rotation ticks, each row followed by its count of ticks
The counts run from 0 to 264.
[ 25  40 -29  11 -57  23   1   4  29  25 -12  38 -36  27 -16   3   7  -1
  -9 -25  -4  28 -24 -24  12   8  -4 -14  12   0  -8  -5  13   3 -10   7
   7 -20  -5 -16  -2  27  15   0   0 -18  -8  21  -3 -27  47 -39 -17  20
  -2 -32   4  18 -24  -3   4   3   4  19  19  16   3   6  20 -29  -2  14
   5   1  22  12   0] -> 202
[-15  30 -15  -8 -25  -8 -24  14  16   6   3  42 -41   3  -5  -4  10 -16
  -7 -10   4   6  23 -19 -17  36 -20 -17  20   1  -8  22  -4   7  -7  17
 -33   6  -4  17  14  -3   8  21  12  -6  19  46   5 -14  34   9 -12  12
 -20  -3 -10  14 -36  18   4  -5  -4  -5  12  16 -19 -33  29   0 -17 -28
  17 -16  33   4 -32] -> 263
[ -8   8 -40   2 -33  -1  -2   5  34  -7 -24  28 -17  32 -14 -19  14 -22
  10 -14  -5 -11   4  -6 -20  28  -4 -18  29 -17   1   9 -20 -20  -9  10
 -29  -5 -15 -27  37  28   8  10   3   1  11  24  -3 -25  39  -5   1 -14
  -3  -1   5 -31 -11  -2   4  -5  36  -7   8  18 -14 -43   3 -29   8   4
  -1 -23  22  25 -16] -> 177
[  6  15  -4  16 -37  12 -20  -2  31  33 -23  26  -6  26 -29  -3  -2 -11
   0 -14  15   5   1 -26   9  34  -9  23  20 -22 -29  30  13   1 -17  12
   3   0 -23   7   8  20  35 -15  15 -21  -9  30 -11  19  27 -28   6  -6
 -33   1  22  -7 -29   5  -6  -7  -3  24  27  24  10 -33   6 -15  10   4
  12   2   7   4  -4] -> 237
[  2  16 -14  -2 -28  -4  -8  -5  29   7 -27  24 -14  17 -32   7  18  -6
  11 -22  13  20   1 -22   4  30 -15  -7  24 -12 -27   9  28  -1  -2   1
   4  -1 -16   2   3  -5  27   5  23 -38  -4  27   3   9  24 -29   8  11
 -31 -16  18  28 -31   8   4  17 -23  15  37  31  -3 -11  31 -13 -19  -3
  44  25  14  -7   5] -> 76
[ -1  20 -11 -15 -38  28 -20   5  30  41 -15  33 -26   3 -28  -1   6  -5
   7  -8   9  19  -6 -18  -3  33   5   9  17  -5 -22   8  10   3 -13  20
   2 -11  -3  -1 -23   0  24   6  16 -45  -2  35  -2   6   7 -30  -5   2
 -40  -7  16   6 -28  12   9   9 -18   8  25  20  -9 -22  35 -33   5   9
  29  20  10 -21   1] -> 240
[  5  24 -25   9 -15 -23   2 -12  27 -12 -31  29 -10  16 -12 -16  20 -33
  30 -16  14  14   3  -8   4  39 -21 -21  32 -23 -16  19   4 -13  -1  -5
 -15  -6  -9  -7  32  -8  29  21   7 -40  -8  43  -5   9  22  -2   7   8
 -17 -16   7  -1 -11  -1   7  20 -15  13  19  31 -12 -28  27  -4 -19 -17
  36  20  27   4   4] -> 70
[ 13  17 -37   7 -46  17 -23  20  25  19  -3  25 -19   0 -16 -19   5 -18
  14 -27  11  38 -16  -9  -7   3   9 -11  14  -7 -18 -22  13   6  -2  24
  -2   4   7  -3 -13  -1   3   6   7 -46  33   0  -9  -2  24 -26  -6  18
 -10   8  -9   6 -12  14   2 -13  -3  16  -7  18 -17 -14  54 -18 -16  17
  -5  12  39  -7  -4] -> 131
[  1  33 -35   5 -43  10 -15   1  29  13 -33  -1 -22  39 -19 -14  15 -28
   2 -23  18  21 -22   2   7  33  -9   0  25 -32 -22  -5  21 -17   4  10
 -12 -20   5 -15 -12  -6  15  11  18 -57   6  17  -4   7  13 -25   8   1
 -23 -10   3  -3  -1 -16  13   4  -8   7  -5   6   1  -4  22 -21  -3  12
  27   5  24  -5  11] -> 59
[  2  42 -34  24 -41   4 -16   8  22   6 -28  -2 -34  43  -6 -10   7  -7
  -6 -30  21  -6 -16 -11   5  26 -35 -11  26  -1 -28  16  15   6  -9   4
  -3 -26 -34  -5  12  25  21   4   3 -48 -11  29 -10   8  28  -7  -1   6
 -19 -10  18  13 -29  -8  -6   7   4  15  -5  25   6 -15  16  -7 -14  -1
  14 -11  14   0  -3] -> 220
[  1  23 -34  24 -21 -15  -1 -20  33 -14 -24  23 -35  26  -1 -22  30 -27
  -5   0   5   7   7 -14  -2  26 -17 -32  30 -13  -8  -8 -22  -3 -15  -4
 -25 -10  -1  -4  37  18  15   8   9  -8  -7  15   6 -34  54  -5  16  26
 -12 -21 -12 -10 -25   4  14  12  21   1  16  20 -12 -30  13 -21  -3 -23
  25 -18   7  27  -8] -> 32
[ 15   1 -27  29 -18  -1  -4   8  17  10  -1  34 -13   2  -7 -13   7 -48
  10 -40  15  19  12 -31  -2  38 -11   5  10 -16 -29   0  -4  13   5  32
  20   6  -5  -7  23   8 -10  11  15  -4   8   9   4   0  31  -6  11  19
 -24   9 -21   8 -26  17   9  -1  11  21  18  30  -9 -46  31 -12   0 -11
  24 -18  18   7  -2] -> 109
[ -3  21 -22   9 -16 -19  -4  -7  34 -13 -30  30 -15  28 -18 -13  19 -27
  10 -11  13   3   2  -4   2  41 -29 -23  25 -23 -14  25   0 -17  -2   0
 -23  -2 -20  -1  39   5  30  10   7 -32 -18  46 -12   7  22  11   6  -2
 -14  -3  18   0 -12  -5  -1   6 -11   9  10  25  -4 -26  16   0 -21 -19
  34   1  22  13  -5] -> 69
[  0  12 -45   9 -39 -13 -41   3  36 -25  -9  22  -5   0 -30   5  25   4
   7  -5   9  -4  15  -6   4  16   9 -14  23   4 -28 -20  15  18 -30  19
   3   6  -3  -2  10   1  34 -13  19 -21   7  -6 -10 -15  59 -21  28   7
 -14   9   1   1 -31  19  -8  -4   9  -1  18  24 -11 -21  34 -13 -20   2
   8   7   6   5  -5] -> 152
[  1  -5 -19  -7 -19   8  -9 -16  44  16 -33  48  14  28 -31 -23   1 -16
  25  -5  -5  12  -9 -19 -16   4   8 -22  38  -8 -14 -10   0 -29 -27  -9
 -18   5 -15  -8  21  15  29 -20  -4 -16   8  16   3  -3  31 -25   1 -11
 -14  -2  24 -15 -27  30  -8   1  13  14  29  32 -13 -41  15 -20 -12   5
   1  17  17  13 -18] -> 161
[-14  11 -22 -23 -49   6 -30  -1  33  13 -21  42 -15  20 -29  -6  13  17
  -9   6 -15  10   4 -20 -17   5   6 -27  34 -12  -1   4   8 -14 -31  -5
 -42   3  -3   5 -10   7  35   2   6 -10  26  16   8 -21  41 -35  -5  -4
 -18 -17  10  -7 -31  13   2 -12  10  -8  24  12 -13 -17  22 -16  -6   3
  -4  10  24   7 -29] -> 9
[ 15  24 -41  21 -27   4 -24   4  29   4 -34  25 -24  30   3 -25  35 -42
  16   0 -11  23 -18  -3   2  31  -6 -19  29 -33 -11  -4 -18 -13 -24   5
 -21 -24   7 -12   7 -10  30  13   6 -45 -10  27   0 -22  26  -8  21   1
  -5 -22 -13 -28   1 -15  22  -6  -1   5  -9  14  14   0  24 -12 -10  -2
   7  -3  25  10   2] -> 211
[ 17  15 -23  32 -49  10 -12  17  28  29  -7  44   1  16 -22 -32 -11 -32
   8 -27   4  22 -10 -19   4   7  -1   6   6 -30 -25   8  11   0  -5  23
  -7  13  -6   1   8  21  10 -14  -3 -32  21   5 -25   9  42 -26  -9  11
  -1  11  -2   1 -18  16 -10 -16   5  31  -4  12   7 -24  26  -1  -1  17
 -26 -13  44  14 -13] -> 128
[ 10  11 -23  33 -19  -2  -3 -22  31  18 -33  28 -14  51   1 -13  15 -40
  -8 -21   6   1  -3 -20   3  23 -12  -5  24 -17 -32 -16   5 -12 -13   0
  -5 -14   1 -23  22  17  14  -7   0  -1 -10  19  18  -5  47 -20   6   5
 -18  -8  -8  -4 -25  22   1   3  19  20   6  22   0 -36  -2 -10   2 -17
  23 -27   9  34 -17] -> 36
[ 15   9 -47  27 -33 -21 -14   6  37 -22 -23  13   8  18 -29 -12  10 -17
  16 -34  21   3  10 -13   2  11 -12 -17  21 -15 -36  -7  18  11  -8  14
  11   8 -14  -3  25  18  25  -3  12 -30  21 -16 -15   7  50 -14  23   9
 -10  14  -2  -7 -23  19 -12  -8  17  14   1  32  -6 -38  32  -5 -21   8
   9   6  21  15  -2] -> 146
[ -5  29 -32  11 -45   1 -28   0  22   5 -24  -2 -29  44 -10 -13   8  -9
  -1 -25  23   8 -22 -11   0  24 -35 -20  31 -13 -30  10  17  -3  -5  -1
 -13 -23 -23   3   6   6  29   7  13 -53 -10  18  -5   9  18 -19  12   7
 -18 -15  21  16 -36  -6  10   8  -3   9   2  22   0 -15  23  -1 -20  -1
  26   0  15  -7  -2] -> 221
[ 10  10 -43  14 -23  -8  -4  10  20 -11 -16  31  -4  21 -11 -15   0 -31
  36 -29   9   8  -3  -1 -12  11  -5 -36  25  17 -22 -19   3   0  -6   6
  -8   2  -8 -20  26   4  16   5 -13 -39  17  16  -8   4  26   1 -11   0
   0  19   6  -2 -18  22 -12  -6  -1  17 -15  36 -23 -43  42  -6 -34   2
   5   4  38   9 -13] -> 143
[  0  29 -37  22 -47   9 -37  36  27  15   0  25 -13  17 -19 -14   3 -20
   8 -20   5  12  -4   0  -7  17   8   5  11 -13 -27  -7  15   7 -17  32
 -17   7   3 -11 -12  -4  15  -4  12 -37  26   8 -13   3  38 -16  -4   1
 -15  21 -12  -3 -14  19  -4 -27   9   2 -27   4   0 -16  31 -11 -18  23
 -15 -12  48   5 -17] -> 133
[  6  11 -14  28 -28   4 -20   7  35  22  10  71 -21   2  -9 -21   6 -37
  12  -3  -7  25   8 -12   1  26   7   6   7 -19 -10  14 -19   6 -25  21
 -17  17   5   4  25   4  14 -17   4  -6  -4  26 -19  -3  51  -5 -17  15
  -2   7 -12   1 -18  29  -9 -17  -7  24   3   9  -5 -29  23  -8  -8  -3
 -25 -26  43  21 -24] -> 122
[ 13  15 -33   7 -51  10 -13  12  34  19  -8  19  -9   2 -27 -30  -8 -22
   9 -13  10  42 -14 -23  -3   6  -1 -19  16 -19 -14  -7  14  -6   2  16
  -9  10  -4   8  -1  12   5  -2   9 -43  32 -10 -22  -1  42 -32  -9  28
  -5   5   4  10 -16  10   2  -6   2  23   1  16  -8 -13  43 -11  -4  19
  -6   8  45 -10   5] -> 130
[ -8  18 -19 -11 -46  14 -23   7  33  12 -14  32 -28  -7 -31 -16  17  -6
   3  13   7  14  10 -19  -3  44  -5  11  20 -26   2  31 -21  -3 -20  18
 -18   7  -5  16   3   9  27   7  25 -31  -2  38 -20 -10  27 -18   7  12
 -29   2   6 -17 -18 -14  19  -2  -7  -5  28   5   0 -12  30 -31  18   1
   5  14  15 -16   0] -> 244
[-14  24 -19   6 -36  17 -24 -13  31  35 -18  39 -48  31  -7 -14  23 -16
  -8  12 -10  26 -19  -2   3  16   5  -6  26  -5 -14 -12  -6  -9 -30   1
 -38 -16  14 -17 -11  -4  20 -14  -6 -31 -21  36   5 -19  25 -19 -15  10
 -17 -10   5   7 -18  13  12   5 -14   4   2  -2  -8  -8  16 -27 -10  -1
  13 -13  24  16 -12] -> 46
[ 11  27 -21  21 -34  14   8  -5  35  22 -29  44 -38  29 -14 -22  13 -25
  14   4   1  28 -21  -3   8  24   3 -12  13  -5  -2   7 -16 -21 -18   1
 -27 -15   1 -19  14  20  18  -3 -16 -41 -21  49 -15  -5  24  -6 -27  12
  -3  -4  12  -5  -1  -2   5   6  -9  20  -2  12  -2  -9  13 -36  -4  -5
   4 -10  26  18  -7] -> 51
[ 12   9 -23  35 -32  -8   7 -26  35  12 -29  23 -19  42  -6 -14  15 -27
 -14 -22  11  10   2 -20  13  20 -13 -10  25 -23 -31 -17   5 -11  -8   0
   1  -6  -3 -10  30  24  16   0   9  -2 -13  10   6 -16  60 -22  10  19
 -19 -11  -5   0 -35   6  -1   9  18  16  15  18   3 -30   6 -13   8  -7
  18 -19   0  30  -2] -> 37
[ 10  37 -36  22 -30  10  -2  -1  18  10 -38  15 -27  43   0 -21   6 -31
  16 -20   3  20 -31 -10  -2  20 -34 -25  28 -14 -12  10 -14 -18  -6  -6
 -25 -23 -29 -13  26  19  23   6 -10 -48  -8  39   3   2  17   0  -5   2
  -6 -13  12  -6  -8 -13   6   3   1  12  -6  24   5 -20  11  -6 -12  -6
   8 -11  27  12  -8] -> 215
[ -3  30 -12  11 -35   0 -39   9  24  11 -17  37 -10  22 -30  19  14   2
  -6  -9   5   3  10 -13   8  47  -9  23  24 -19 -35  21  28   1 -25  22
  -9   5 -22   4  -5  -5  32 -12  22 -17 -16  38  11  10  33 -28   7 -11
 -34  -8  10  17 -31  15   2  -6 -13   1  24  15  17 -11   6  -9 -14 -10
  15  -3  11   6 -16] -> 79
[ -7  15 -35   2 -34  -8 -37   4  26  -5 -18  26  -6  25 -21  -1  -5   4
   8 -30  14  -3  -4  -6 -14   3  -3 -23  28  20 -35 -20  30   5 -13   6
  -9  -4 -14  -9   4   2  24  -7   0 -30  20  -1   2  11  33 -19  -2  -4
 -16   9  15  20 -40  30 -15  -6   2   9  -1  31 -24 -31  33  -7 -40   1
  13   8  25  -1 -20] -> 149
[-15  -2 -30 -10 -15  -9 -33 -13  36  -5 -29  50   5  14 -26  -4  27 -20
  14  14 -13   4  -1   0 -15  17  11 -20  36  -7 -24 -17  -4  -6 -38  -7
 -26   4   0  -2  17 -10  39 -21  12 -16   3   4   2 -11  41 -24  17  -1
 -20   0   7 -18 -29  31   5 -12  -2  -7  10  24 -16 -33  23  -6 -22  -6
  -1  13  18   6 -20] -> 156
[ -6  11 -36  -8 -45   2 -12  -4  28   7 -13   9 -35  28 -14   0  16 -13
 -10 -35   8   4  -4 -15 -11  22  -4 -33  22   2 -14 -12  15   3  11  11
   1 -18   3 -28   6   5  -3  25  16  -7  10   2   4 -27  37 -30   3  12
 -14 -27   1  21 -29  12  12   9  19   4  20  23 -32 -26  22 -36 -14   6
  36  -5  13   2  -2] -> 185
[  8  24 -28   1 -47   4  -1  24  18  12  -5  17 -33   6 -20  -5  -5 -11
  -6 -41  29   2  14 -28 -10  41 -16   2  11 -11 -16  28  12  10  16  32
   7   5 -12   5   5  19   0  37  17 -22  30  30 -10  -4  22  -8  -4   8
 -26   2 -10   8 -32  -7  12  -5  13  -2  24  27  -9 -26  38 -19  10  -2
  28   0  22  -3   0] -> 256
[  3  21 -18  19 -39  16  -7 -19  25  33 -26  32 -36  39 -10  -1   8 -16
 -11 -18   6  24 -15 -17   3   8  -1  -9  25  10 -27 -27  21  -2 -10  -3
  -5 -18   0 -20  -3  17   6  -8  -1 -18 -12  22  13 -12  35 -33 -15  17
 -24 -22   7  27 -35  25   3  12 -10  17  12  17 -12 -16  15 -33  -7  -3
  32 -10  11  19 -11] -> 40
[ -2  23 -49   5 -28   8 -22   2  25   2 -19  24 -45  18   6  -9  29 -11
  -3  -4   2  10   1 -10 -19  18  -6 -35  28  16 -13 -29 -12   1 -11   9
 -21 -23  16 -18   5   2   5  19   5 -20  15  19  24 -43  29  -9   6  17
 -20 -12 -14  -3 -30   9  24   7  11 -18   3  15 -24 -16  24 -26 -12 -18
  25 -10  16   9 -15] -> 28
